D: rows in several groups, each row roughly a mix of its group's directions (some rows in no group)
D (109 x 10)
[[-2.37 -0.71  1.38 -1.14 -2.78 -2.47  2.16 -3.27 -0.51  0.68]
 [ 1.80 -2.81 -1.66  0.83 -0.39  0.70  1.16  1.28 -0.09  4.58]
 [-2.18  1.06 -1.06  0.44  4.68  0.07  0.04 -2.23 -1.53  1.68]
 [ 0.75 -2.41 -0.99 -3.44 -2.01 -2.20 -2.28 -1.03  0.10  2.20]
 [ 1.42 -0.93  3.11  1.62  3.01 -2.71 -0.47  0.14 -2.29 -1.45]
 [ 3.32  1.76 -1.20  1.88 -0.83 -0.21 -1.84  3.05  2.34  1.11]
 [ 0.73  1.50  2.56  1.49 -2.68  3.67 -1.03  2.15 -1.15  0.17]
 [ 2.74 -0.34  3.28  2.57 -1.67  0.82 -1.97 -0.72  2.41 -0.75]
 [-0.13 -1.77 -0.34 -1.70  0.20 -4.97 -1.43 -0.84  1.70  1.63]
 [-0.44 -1.20 -2.45 -0.13  4.17 -2.26  1.24 -2.31  1.06  1.03]
 [ 0.11  3.66  2.89  2.32  1.47  0.70  0.36  0.80  1.49  2.53]
 [ 0.52 -0.34 -0.95 -1.68 -1.59  4.74 -2.20  0.31  0.94 -2.07]
 [-1.37  0.54  3.67 -0.21  3.07 -2.82 -0.11 -1.78 -0.68  1.57]
 [-3.24  2.34  0.10 -2.08  1.29  2.85 -0.91 -0.43 -1.23  2.57]
 [ 0.11 -1.55 -0.25 -0.73 -2.67 -2.09 -0.01 -1.46  1.74  4.42]
 [-0.14  2.02 -2.43  1.31  1.82 -0.98 -0.99 -4.02 -0.32  2.44]
 [-1.94 -0.73 -2.47 -1.86  2.13 -2.50 -3.03 -1.32 -1.41  1.25]
 [ 0.69 -0.13 -3.08 -0.71  0.02 -2.35 -0.70  1.24  3.08 -3.41]
 [ 1.01 -0.46 -0.68  2.40  3.21 -2.42 -0.27  2.00  3.31 -0.74]
 [-2.86  1.57 -1.70 -0.96  0.19 -0.79  0.54 -1.69 -3.74  2.63]
 [ 3.26  0.52 -1.27  2.37 -3.14  0.04 -0.58 -1.76  0.11  2.80]
 [-1.38 -3.09  1.51 -1.62 -1.29 -0.91  3.95  1.99 -0.43  0.79]
 [ 0.72 -0.59 -0.59 -0.98  1.98 -0.24 -2.05 -0.02  3.31 -4.23]
 [ 2.45  1.85 -0.72 -3.08  2.35 -0.26 -1.77 -2.50  1.63  1.47]
 [-0.99  0.54 -1.88  0.75  3.89  2.15  0.99  2.55 -0.91  2.40]
 [ 0.32 -1.29  2.75  0.27 -2.62  0.35 -0.17  1.03  0.54 -4.63]
 [ 0.18  2.45  0.08  0.87  2.92  1.19 -1.18 -0.35 -0.39  4.56]
 [-2.01  1.89  2.98 -1.34 -1.98  1.59 -1.60  1.95 -2.75 -0.73]
 [-0.46 -1.14 -2.65  1.52 -2.03  2.29  0.87 -0.86 -0.80 -4.10]
 [ 0.32  1.09  4.92 -0.30  1.10  0.17  1.31  2.43 -0.50 -2.12]
 [-0.04  0.22  4.08  2.57 -0.72  3.48  0.79 -1.37 -0.80  0.39]
 [ 0.66 -1.78 -1.20 -2.82 -1.94  0.05  2.51  2.22  3.29  0.64]
 [-1.39 -1.24 -2.05  0.49  2.61  1.31  0.06 -1.37  0.30 -4.56]
 [-4.05  1.51  0.98 -0.45  1.07  1.41 -0.42 -3.62 -0.49 -1.66]
 [-3.20 -0.33 -2.68 -2.64 -0.55  3.40  1.55 -0.27 -0.55  0.19]
 [ 3.64 -1.13 -2.28  0.78  0.02 -1.40 -0.33 -0.64 -0.90  3.95]
 [-1.98  2.28 -1.25  2.08  0.81  2.20  3.62  0.90  0.23 -2.17]
 [ 4.17 -2.84  1.84  1.49 -2.17 -0.59 -0.21 -0.29 -1.63 -0.53]
 [ 0.08  0.23 -4.93 -1.55 -3.32 -0.60  0.26 -0.26 -0.51  0.82]
 [-0.04 -2.62  0.51 -0.69  1.55 -3.78  1.29 -1.61  1.92 -2.64]
 [-1.77  3.70  0.36  1.76  1.00  2.36  2.35  0.45 -1.59 -2.07]
 [ 1.45 -0.70 -2.79  3.72 -2.40  1.50 -1.23 -0.30 -0.94 -2.11]
 [-0.74 -2.88 -3.51  0.53 -0.20 -1.10  3.47 -1.59 -0.71 -1.21]
 [ 0.60  1.19  1.37 -1.06  2.49  0.17 -1.52  0.65 -4.85  1.38]
 [-0.39 -1.15  4.48  2.42  2.02  0.77 -1.18 -1.10  1.98  0.79]
 [ 0.47 -3.89 -0.76  0.20 -0.62 -2.19  1.84  1.30 -2.88  2.17]
 [ 0.64 -0.91 -4.17 -0.65  3.49  1.05 -0.13  0.57  2.48 -0.58]
 [-4.36  1.33 -0.20 -2.52  1.58 -0.42 -0.34 -1.64  1.91  1.68]
 [-2.70  1.13  0.20 -0.15  3.04  0.28  1.52  0.25 -2.37  3.63]
 [-2.19  0.03  1.26 -1.53  3.78  1.92 -1.20  1.93 -0.22 -2.71]
 [ 1.61 -3.02 -0.13  1.37 -1.42  0.73  4.39  1.19 -0.73  1.34]
 [ 4.61 -1.48 -2.99  0.19 -0.70  0.28 -0.51 -2.16 -0.93  0.64]
 [ 1.25 -0.07 -2.28  2.94 -1.61 -1.93 -2.15  0.88 -0.71  3.41]
 [-1.16  0.83 -2.72 -1.84  0.35  0.76 -2.34 -4.39  0.75 -0.62]
 [ 5.23 -0.29 -0.55 -2.04 -0.46 -0.80 -1.72 -1.71 -0.67 -0.37]
 [ 0.10  1.50 -0.64 -3.00  4.22 -0.22 -0.39  0.35  2.59  1.64]
 [-1.31 -0.17  2.00 -0.45 -2.13  2.75  1.06  3.52 -2.76 -0.11]
 [ 2.75 -3.48 -3.54 -1.59 -0.01 -1.34 -0.35 -0.35 -1.55  0.18]
 [-0.76 -2.49 -0.21 -2.74 -0.28  2.21 -1.69 -0.58 -0.50  4.06]
 [ 3.05  0.38  1.07  0.60  1.20 -1.34 -0.51  0.38  2.97  3.98]
 [-0.03  0.72  0.75  1.40  4.61  0.63 -0.04  1.79 -1.75 -2.88]
 [-4.40  0.07 -0.59  0.57  2.29  0.10  1.32 -1.70 -0.24  3.03]
 [-0.42 -0.46 -2.84 -2.43 -1.30  2.18  0.38 -2.96  2.39 -1.95]
 [-0.93 -0.72  2.64  1.64  4.62  2.12 -0.38  0.80 -0.99  0.76]
 [-0.47 -2.38  0.63  0.26 -1.52 -0.42  1.30  4.35 -0.67 -3.05]
 [-2.95  2.73  0.66 -0.26 -1.13  0.39 -2.39 -0.68 -1.49  3.56]
 [ 2.59  0.59 -0.96 -0.82 -0.55 -3.75 -3.21  0.72  1.74  1.53]
 [-1.75  0.46 -1.59 -1.85  4.04  2.60 -0.75  2.49 -0.39  0.19]
 [ 1.28 -0.74  4.25  1.80 -2.96  1.42  0.76  1.86 -0.31 -0.89]
 [-0.30 -1.22  1.30 -2.32 -4.22 -2.29  0.43  1.32 -0.28 -2.35]
 [ 1.18 -2.09  2.09  1.48 -3.53  1.50  2.09  2.18 -0.34 -1.71]
 [ 0.49  0.50 -0.80 -0.40 -1.76 -0.65  1.72 -0.21 -3.23  4.58]
 [ 2.28 -1.54 -0.21  0.66  0.94 -2.78 -0.87  4.13 -1.53  1.55]
 [ 3.46  0.47 -0.93  1.66 -1.77  1.81 -1.98  0.26  3.34 -1.36]
 [ 1.09  0.55  1.73  0.07 -1.76  0.57  1.95  4.30  2.98 -0.39]
 [-2.28  1.56 -3.05 -1.20 -1.63 -0.95  0.15 -1.95 -3.23  1.74]
 [ 1.63 -0.43 -2.73 -2.77 -0.29  0.60  0.84  1.46  4.18  0.72]
 [ 1.41 -0.03 -2.06  3.38  0.76 -1.12  3.28  2.03  1.12 -1.89]
 [ 3.04 -0.13 -0.67  1.77 -3.75  1.25  0.33  0.39  1.08  3.04]
 [ 4.19  2.11  1.08  2.41  0.93  1.03 -1.86 -1.20 -1.43 -1.16]
 [-1.12  2.61  3.54 -0.54  1.78  1.47  2.46 -1.17  1.72  1.62]
 [-4.46  1.51  2.38  1.33  2.66  0.22 -0.20  0.18 -1.34 -0.80]
 [ 1.27 -0.89  2.24 -2.29 -0.52 -3.06 -3.22 -1.49 -1.87  0.88]
 [-1.93  2.29 -4.13 -2.32 -1.59  1.43  0.78  0.59  0.47  1.44]
 [-2.17  0.09 -2.79 -3.97 -0.49 -0.14 -1.71 -0.25  1.39  2.39]
 [ 2.12  0.25 -0.84 -2.59 -0.67 -0.67 -2.43  2.47  3.72 -0.69]
 [ 0.17 -3.00  2.39  1.30 -1.76 -4.23 -0.21  0.31  1.03  0.79]
 [-2.80  1.57 -0.10 -0.83  0.76  0.73  0.62  0.29 -3.95  3.32]
 [-0.72 -1.50 -1.45  2.26  0.75  3.40  3.90  1.23 -0.13  0.63]
 [-0.31  2.12  2.71 -0.16 -0.07 -0.11 -0.17 -4.58 -1.14  2.20]
 [ 0.57  3.74  4.59  1.29  1.05  0.40 -0.83 -0.38 -0.27 -0.11]
 [-1.32 -1.95  0.37 -2.69  1.15 -4.66  1.27 -0.77  0.51 -0.91]
 [-2.80  0.53 -1.56 -2.28 -0.53 -1.25  1.34  0.19 -3.47  2.78]
 [ 0.98 -1.16 -0.64  1.54  4.31 -2.43 -0.88  2.22  1.98 -0.11]
 [ 0.85 -1.42  1.36  0.02 -2.00  0.00  0.27  3.49 -0.61 -4.24]
 [ 1.44  1.81 -0.32  1.51 -2.32 -0.23  0.08 -1.05 -0.92  4.91]
 [ 2.18 -2.42 -2.55 -1.15 -2.50 -0.09 -1.29 -1.53 -1.36 -2.94]
 [ 0.78 -0.57 -0.88 -0.57 -4.19 -3.68  1.31 -1.62 -0.26  1.29]
 [-2.11 -2.04 -0.71 -0.41  3.35  1.37  0.41  0.74  1.50 -3.72]
 [ 0.89 -3.04 -2.49  0.79  2.41 -0.55  3.53  0.23  1.12  1.59]
 [-0.69 -0.72  3.04  1.94 -3.26  0.24  2.10 -1.80 -2.60  0.01]
 [-3.19  0.31  2.01 -0.33  2.08 -0.79  2.52  1.87  0.82  3.05]
 [-0.71 -3.34 -3.33  1.98 -1.83 -0.07  2.07  1.65 -0.38  1.43]
 [-0.49  1.03  0.46 -0.63 -1.14  2.94  1.16 -0.54 -3.18 -3.95]
 [-3.73 -0.87 -0.84 -1.24  1.92  0.67  0.89 -0.28 -2.68 -3.18]
 [ 1.52  0.63 -0.75 -0.94 -3.93 -3.39  0.93 -1.20 -1.94  1.43]
 [ 1.47  1.09 -1.26  2.48 -1.97 -3.40  2.97  0.31  0.93 -1.71]
 [ 0.64 -3.08  0.06 -0.40 -1.97  3.53 -1.44 -0.43  3.21  0.49]
 [-2.37  1.36  2.60  1.50 -1.97  0.69  1.61  3.37  2.07 -0.39]]

which group is each row in? (one row of each group first)
[-1.11 -0.95  3.50 -0.27  2.41  0.81  3.91  0.66 -1.52 -0.44]	(102)
[-3.11  1.19  0.00 -1.77  2.66  0.41  0.02 -0.27 -1.15 -4.05]	(54)
[-0.46  0.69 -0.31 -2.00 -2.07 -4.78 -0.80 -2.53  0.02  0.43]	(125)

[ 2.11 -0.80 -1.22  1.78 -3.01  1.55 -0.89 -1.80 -1.40 -3.46]	(102)
[-2.06 -1.97 -1.61  2.25 -0.22  0.84  1.89  4.12  0.45 -1.40]	(102)
[ 0.04 -1.25 -0.32 -0.69 -1.38  2.46 -2.53 -0.30  4.74 -0.37]	(54)
[ 4.28  0.43 -1.69  3.10 -0.15  1.72  0.97  1.17  1.23  1.21]	(102)
[-1.72  2.90  1.61  0.42 -0.59  3.02 -1.54  0.67 -3.30  1.37]	(125)
[-0.65 -0.95 -2.29 -4.42 -0.53 -1.18 -0.19 -1.67  2.21  1.92]	(102)
[-1.31 -0.68  0.87 -1.21 -2.99  1.99 -1.57 -2.08  3.83  0.67]	(54)
[ 2.34  0.48  1.64  1.47 -4.45  1.06  1.01 -2.55 -0.32  0.31]	(102)
[-0.42  1.73 -0.55  1.33 -4.19  2.71 -1.06 -0.51 -2.35 -1.46]	(125)
